In the rows, 128 means zero.
A state moves one step at a time under one of 6 hidden systems, and each row is a state written as 18 numbers. Each run below is a few steps of one system.
path 1, z_39, 10 rows:
[[187  92 130 190  82 126 180 145  91 147  98 156 116 154  95 112 105 103]
 [ 98 103 122 114  84 106  67  96 157 113  70 127 104 172 128  80 160 135]
 [ 96 156 111  61 189 110 126 152 144  91  87 133 116  97 130 167 122 165]
 [158 147 156 126 172 132 163 132 110 211 153 129  99 119 110 125  76 121]
 [ 99 122 181 183 105 129  86 116 152 171 150  95 166 155 157 112 163 140]
 [145 143 140 136 132  93 141 131 127  47 133 127 147 118 142 206 176 131]
 [192 113 112  92 121 145 138  90 104 127 198 150  96 123  84 114 104  95]
 [ 84 113 113 124  77 190  81 141 159 130 137 112 191 114 129  72 121 123]
 [124 146  92 149 128 127 195 172 129  79  55 130 134  87 153 165 133 102]
 [148  95  82 127 136 116 159  94  97 175 128 148  36 164 118  86 118 116]]
path 2, z_507:
[[163  94 137 116 116 170  94 110 149 152 165 114 164 140 118 120 146 114]
 [132 120  88 154 137 184 121 134 173 134 134 135 137  97 140 104 169 125]
 [ 82 112 111 138 106 128 153 150 154 174 111 145 121  89 103  97 159 112]
 [ 77 130 129 151 113  78  80 160 131 169 106 145 131 134 120 110 136 163]
 [ 99 178 105 146 139  81 112 156 108  89  99 157 101 119 141 127  97 168]
 [117 156 173 113 115  86 171 126  83 100 107 129 104 142 117 137  57 129]
 [164 128 170 118 138 117 114 101  82 111 135  91 139 196 160 163  83 135]
 [197 118  96  95 163 181 146  93 110  80 154 108 123 145 157 160 119 109]
 [174  71 142  86 133 200 176 101 145 147 164 115 146 122  91 132 154  91]
 [152  80 129 143 139 182  95 134 190 188 142 114 174 123 127 127 207 126]]
path 3, z_769, 10 rows:
[[129 137 134 168  80 101  64 128 122 101 133 120 165 148 153 136 135 126]
 [142 138 113 115 129 140 147 106 168  73 117 146 100  95 117 120 175 111]
 [139 117 166 105 129 119 155 110 118 187 170 129 109 121  88 120 114 102]
 [ 82 140 133 172 103 137  91 149 142 158 143 117 169 116 150 101 124 139]
 [113 138  83 147 143 140 185 146 133  95  88 148  97  98 139 120 140 130]
 [123 103 123  89 126  93 142 116  75 165 136 128  91 164 111 132  88 129]
 [ 92 126 130 110 115 141  57 144 139 109 109 115 179 146 142 122 112 168]
 [178 150 123 115 182 155 159 142 154  80  78 139 113 111 132 152 127 136]
 [183 116 158 118 143 104 122  93  93 172 164 100 113 169 138 165 112 105]
 [110 122 139 149  93 136  71 127 157  97 156 108 195 124 150 144 177 128]]
path 4, z_875:
[[122  89  63  86  84 159  49 138 150 159 157 113 180 111 130 118 146  86]
 [136 113  72 194 161 205 120 155 133 107 143 149 153 134 156 102 154 193]
 [133 130 130 192 112 134 188 180 115 181  91 173 112 109  82  81  84 136]
 [144 140 150 132 135  61  45 126 151 214 108 147  93 148 106 107 133 139]
 [106 155 143 115 218  83 131 111 125  97 112 137  69 152 151 159 159 201]
 [111 166 182  73 132  79 194 130  84  92 145 130 118 105  97 174  63 111]
 [150 141 178  91  83 101  71  73 123 109 167  67 163 152 162 166 118  62]
 [131  89  85 124 126 183 168  99 135  50 110  77 149 149 198 167 186 102]
 [137  70  78  97  80 209 179 164 125 126 130 139 179  81  81 110 103  80]
 [154 106 119 170  95 192  36 144 180 183 145 135 183 130 114  56 140 138]]
path 5, z_769, 10 rows:
[[123 118 158 114 149 111 145 121 103 186 182 102 146 131 135 171 133 117]
 [115 143 117 183 106 135 104 157 125  99 166 141 177 110 141 131 144 154]
 [152 128 110 148 112 144 181 112 124  82 122 151  82 120 117 102 132 109]
 [110 105 132  88  87 112 121 111 111 172 138 111 121 139 112 107 101  88]
 [ 96 128  98 120 131 150  81 161 162 146 104 131 157 102 129 104 135 148]
 [148 124 116 142 178 142 178 142 125 137  83 147  91 136 129 133 124 155]
 [123 116 157 121 122  80 114 119  86 152 121 102 129 179 142 157 102 131]
 [114 152 122 114 128 118  74 134 151  66 120 134 154 118 139 147 152 150]
 [176 144 147 109 167 146 168 100 137  97 148 141  96 114 106 138 134 126]
 [138 129 171 133 101 133 120 102 111 164 179  97 155 140 138 133 109  95]]
path 6, z_645:
[[162 143 137  79 166 150 137 117 116 179 168 100 129 110 135 148  78  93]
 [169 136 150 129 156 198 126 122 133 106 126  89 178 150 167 142  97 132]
 [186 104 135 168  99 165 168 127 146  89  96 112 159 136 141 151 159  86]
 [191  83 132 172  90 138 105 101 151 146 138 145 120 154 104 101 189 108]
 [ 99 108 119 136 106 131  60 117 182 111 120 151 129 135 107  80 199 161]
 [ 55 132  95 145 108  96 130 172 156 134 122 176 121  68  92 101 172 148]
 [ 54 151 113 153 130  74 128 160  86 187 170 156 100 111 117 100  96 165]
 [ 55 168 112  88 159  76 120 136  69 105 138 111 106 139 168 150  57 166]
 [145 155 106  59 168 112 188 140  73 112 110 110 105 111 144 189  42  92]
 [218 125 171  84 165 173 159 107  99 169 119  79 132 168 145 154  39  87]]
path 7, z_507, 10 rows:
[[164 123 136 158 100 129 157 141 114 142  87 158 104 139  96  89  88 118]
 [ 95 115 163 135 155 126 136 103 118 137 111 103 109 185 155 113 133 170]
 [124 129  82  71 167 121 122 144 117 111 105 113 133 121 156 182 118 124]
 [194 124 149 103 142 123 144 126 124 146 149 162 110 116  70 139 113 115]
 [135 127 194 161 151 155 135 112 152 128 160 115 161 144 134 139 170 163]
 [130 141  90 132 118 129 127 136 157 108 124 106 145  83 167 168 177  75]
 [126 124 123 118  71 103 114 111 138 150 168 156 102 100  81  89 138  87]
 [ 68 134 146 166 100 147  81 138 137 123 145 123 171 143 140  78 122 174]
 [108 154  64 155 111 124 134 163 118 106  56 122 120 110 174 118  92 111]
 [116 113 130 106 115  86 158 110  83 162 110 146  60 164  95  93  77 130]]
path 8, z_875 (10 x 18):
[[101 155 107 148 132 110 134 124 125 122 170 117 127  95 162 154 155 110]
 [125  98 103 140 100 119 152 127  79 127 175 131 131 144 127 140 124 121]
 [128 101 116 135  89 126  95 135 106 111 106 128 148 168 128 119 112 139]
 [162 138  89 129 139 147 112 141 133 111  75 133 115 133 145 122 104 126]
 [145 132 126 106 163 156 143 136 129 178 115 120 120 124 129 118  90 124]
 [121 132 173 132 154 128 120 148 151 167 118 112 161 126 130 149 140 146]
 [160 139 154 143 147 116 150 133 147 113 131 145 124 109 110 163 170 130]
 [125 116 164 109 111 124 150  93 132 118 167 141 106 128  88 110 147 116]
 [ 75 130 136 118  88 119 102 108 146  93 136 120 135 126 135 107 154 126]
 [109 146  66 140 109 127 129 132 113  91 149 141 115  97 151 121 132 112]]
path 9, z_956:
[[111 130  99 103  99 105 151 140  90 114 159 122 139 100 129 156 104  89]
 [132 154 101 149 107 144 106 130 102 135 132 122 123 136 154  85  66 121]
 [114 118 119 125 132 155 124 138 144 108  51 101 142 152 164 124 116 134]
 [176 103 121  98 159 117 121 160 117 165  94 124 147 139 118 181 112 124]
 [163 125 142 159 161 125  88 132 123 155 148 152 121 164 110 116 131 185]
 [132 118 177 150 129 128 128 121 171  89 115 138 141 133 109 139 198 159]
 [160 126 154 101 119 112 153 107 146 136 176 144 114  91  82 145 160  85]
 [ 86 146 116 126 119 142 125  90 126 133 209 136  92 107 129  75 135 130]
 [ 56 147 103 129  95 143 160 131 136  76 127 108 144  85 164 124 140 103]
 [132 135  90 120  97 129 160 156  94 161 115 112 136 100 140 133  59  62]]
path 10, z_645:
[[113 157 142  96 193 125 124 159 139 153  86  85 158 110 168 196 109 134]
 [187 146 166 156 191 155 220 127 112 128 133 124 114 124 140 171 119 126]
 [173  90 213 129 111 152 146  75 112 103 159  99 155 197 118 142 134 127]
 [187 141 154 120  87 128  69 104 188  55 126 124 166 110 120 153 183  88]
 [160 129 102 171  87 180 131 118 182 129 169 174 113  71  82  52 169  95]
 [ 42  86 101 168  53 150  70 139 130 155 162 133 168 142 127  49 149 156]
 [ 61 153  28 159 110  57  74 191 115 115  95 158 127  91 157 144 150 153]
 [ 91 132  51 125 171  81 184 157  64 179 116 179  30 122 112 104  76 161]
 [ 57 112 167  37 174  85 127 128  63 178  92  80 118 195 142 155  36 173]
 [175 198 170  56 219  96 156 142 132 111  66  78 131  98 175 250  87  95]]
path 11, z_956:
[[ 99 157 126 160 138  74  94 152 147 149  99 157 101 117 123 118 152 163]
 [112 146 191 128 126  86 182 136 128 112  90 150 103 124  90 137 119 142]
 [117 137 194 102 115  85 128  85 100 137 163 105 110 164 123 134 104 118]
 [133 158 121 129 139 120 121  80 113  62 150 104  97 152 185 142 132 125]
 [171 110 103 109 123 185 168 121 101  56 140 129 147 134 131 145 103 111]
 [161  93  95 111 113 195  74 126 131 145 165 110 180 138 137 109 111 114]
 [144 131  69 154 151 173  87 158 181 146  98 137 144  98 150 118 173 135]
 [125 101 115 137 143 142 169 189 157 182  97 167 140  86  70 124 148 143]
 [ 70 127 167 145 107  75 103 152 137 209 141 148 129 118  88 104 144 146]
 [ 78 186 168 162 122  38 139 120 138 117  96 138  75 113 142 131 151 131]]
path 12, z_39 (10 x 18):
[[173 175 143 147 122 139 119 133 140  61  84 135 132 122 141 127  96 122]
 [115 107 147  83 135 162 181  84 125 117 125 107  92 152 128 102 116 115]
 [111  90  94  98 141 152  95 147 129 170 111  93 171 143 153 151 133 129]
 [188 136 122 171 172 143 144 163 152 130  95 157 128 110 121 148 153 150]
 [119  96 171 126 115 110 161 105 139 161 145 150  92 132  75 104 169 127]
 [ 85 137 116 103  98  81  61 140 147 144 143 118 151 102 130 147 158 111]
 [149 200 106 153 149 120 138 142 125  95 154 156 107  73 137 134 110 124]
 [ 92 119 147 147  89 140 167 100  87 133 187 125 112 147 127  76  93 121]
 [ 97 116 105 131  84 117  81 145 103 100  97  93 180 161 175 147 103 124]
 [197 148 108 130 169 152 148 130 115  68  76 144  98 149 143 142  92 145]]

Which system made each run below?
path 13 (2 x 18):
[[ 74 125  92 100 112  97 142 150 129 137 131 135 128  80 118 143 148 104]
 [ 94 167 117 144 110 100 131 153  98 152 138 142 116 101 124 105  67 121]]
 -> z_956
path 14 (2 x 18):
[[108 158 200 162 158 126 173 128 147 123 105 113 126 129 144 144 136 149]
 [148 108 154 111 136  95 134  91 110 153 162  97 118 158 139 177 155 100]]
 -> z_39
path 15:
[[153 143 139  83 150  73  91 131 161 182 109 158  82 102  74 128 135 117]
 [ 84 147 185 153 171 125 101 106 156 176 150 113 115 154 146 101 152 183]]
 -> z_769
path 16 (2 x 18):
[[ 88 106 138 100 102 112 117 158 112 107  74 113 169 151 122 145 102 146]
 [192 157 124 114 168 119 126 129 133 135  71 126  89 135 140 146  93 112]]
 -> z_39
path 17, 2 rows:
[[168 151 171  79 176 139 159 119 135 111 154 131 123 105 102 166 114 127]
 [115 133 215 116 108 142 144  88 151 121 164  93 159 129 128 131 145 101]]
 -> z_875
path 18, 2 rows:
[[ 88 116  60  86 151 144 123 137 131 110  92 126 109 124 150 120 126 143]
 [149  91 125  80 171 143 139 143 101 141 108 131 134 160 108 153  94 162]]
 -> z_769
path 19, 2 rows:
[[151 167 144 158 100 130 104 118 135  85 189 126 162 100 138 140 136 107]
 [132 127 114 126  80 160 163 106 110  64 173 125 137 111 132 118 116  89]]
 -> z_39
path 20:
[[101 125  84 149 122 123 125 122 100 110 176 132 120 129 155 127 142 134]
 [118 102 111 115  88 133 140 147 112  98 116 142 151 127 102 123 111 126]]
 -> z_507
path 21 (2 x 18):
[[182 143 226 121 134 150 162  98 177 110  95 139 109 127  77 106 133 120]
 [108 155 176 134 160 146 109  95 168 166 148  59 149 129 194 152 162 107]]
 -> z_507
path 22, 2 rows:
[[134 110 142 120 139 114 116 142 162 123  77 143 127 131 103 138 173 145]
 [143 136 164 105 146  96 128 130 137 154 151 152 113 113  83 144 137 133]]
 -> z_956
path 23, 2 rows:
[[119 160  89  98 127 102 128 136 120  59 143 157 110  85 120 146 127 126]
 [117 144 111 115 114 144 145 125  91 149 159 138 105 115 116  79  53 113]]
 -> z_39
path 24 (2 x 18):
[[139 123 135 118 108 180 129 102 141 110 133 124 129 134 122  83 105 114]
 [139 118 119 115 121 153 143 141 144 167 100 105 146 106 133 130 117  82]]
 -> z_769
path 25, 2 rows:
[[181 101 128 141 121 137 100 146 126 154 142 139 163 140 106 145 134 131]
 [150 132 150 145 106 140 124 128 169 102 116 145 136 109 105 107 159 124]]
 -> z_39
path 26 (2 x 18):
[[172 141 155 160 101 120 162 139 144 108 122 125 152  92 125 171 154  75]
 [144  99 117 120 110 143 138  90 120 175 166 139  81 141 102  74 119 103]]
 -> z_956
path 27:
[[118 171 104 163 116  93  84 165 110 150 152 135 152 100 147 142 104 129]
 [170 124 111 172 152 108 135 117  83 146 142 129  95 172 154 146 122 141]]
 -> z_875
path 28:
[[124 135 121 169 142 173  77 123 137 175 146  89 161 153 191 109 118 141]
 [118 121  24 137 138 150 173 153 111 123 126 147  98  89 145 122 128 113]]
 -> z_507
path 29:
[[144 169 182 159 179 158 173 122 138 117  88 121 102 145 148 112  93 164]
 [118 151 179 103 130  83 163 134 148 182  97 108 118  91 114 157 126  74]]
 -> z_875
path 30, 2 rows:
[[ 82  85  97 127  92 136 127 122 124 137  99 102 131 150 152 109 146 112]
 [133 117  60 116 133 140 104 174 127 120 109 152 144 108 123 133 119 140]]
 -> z_875
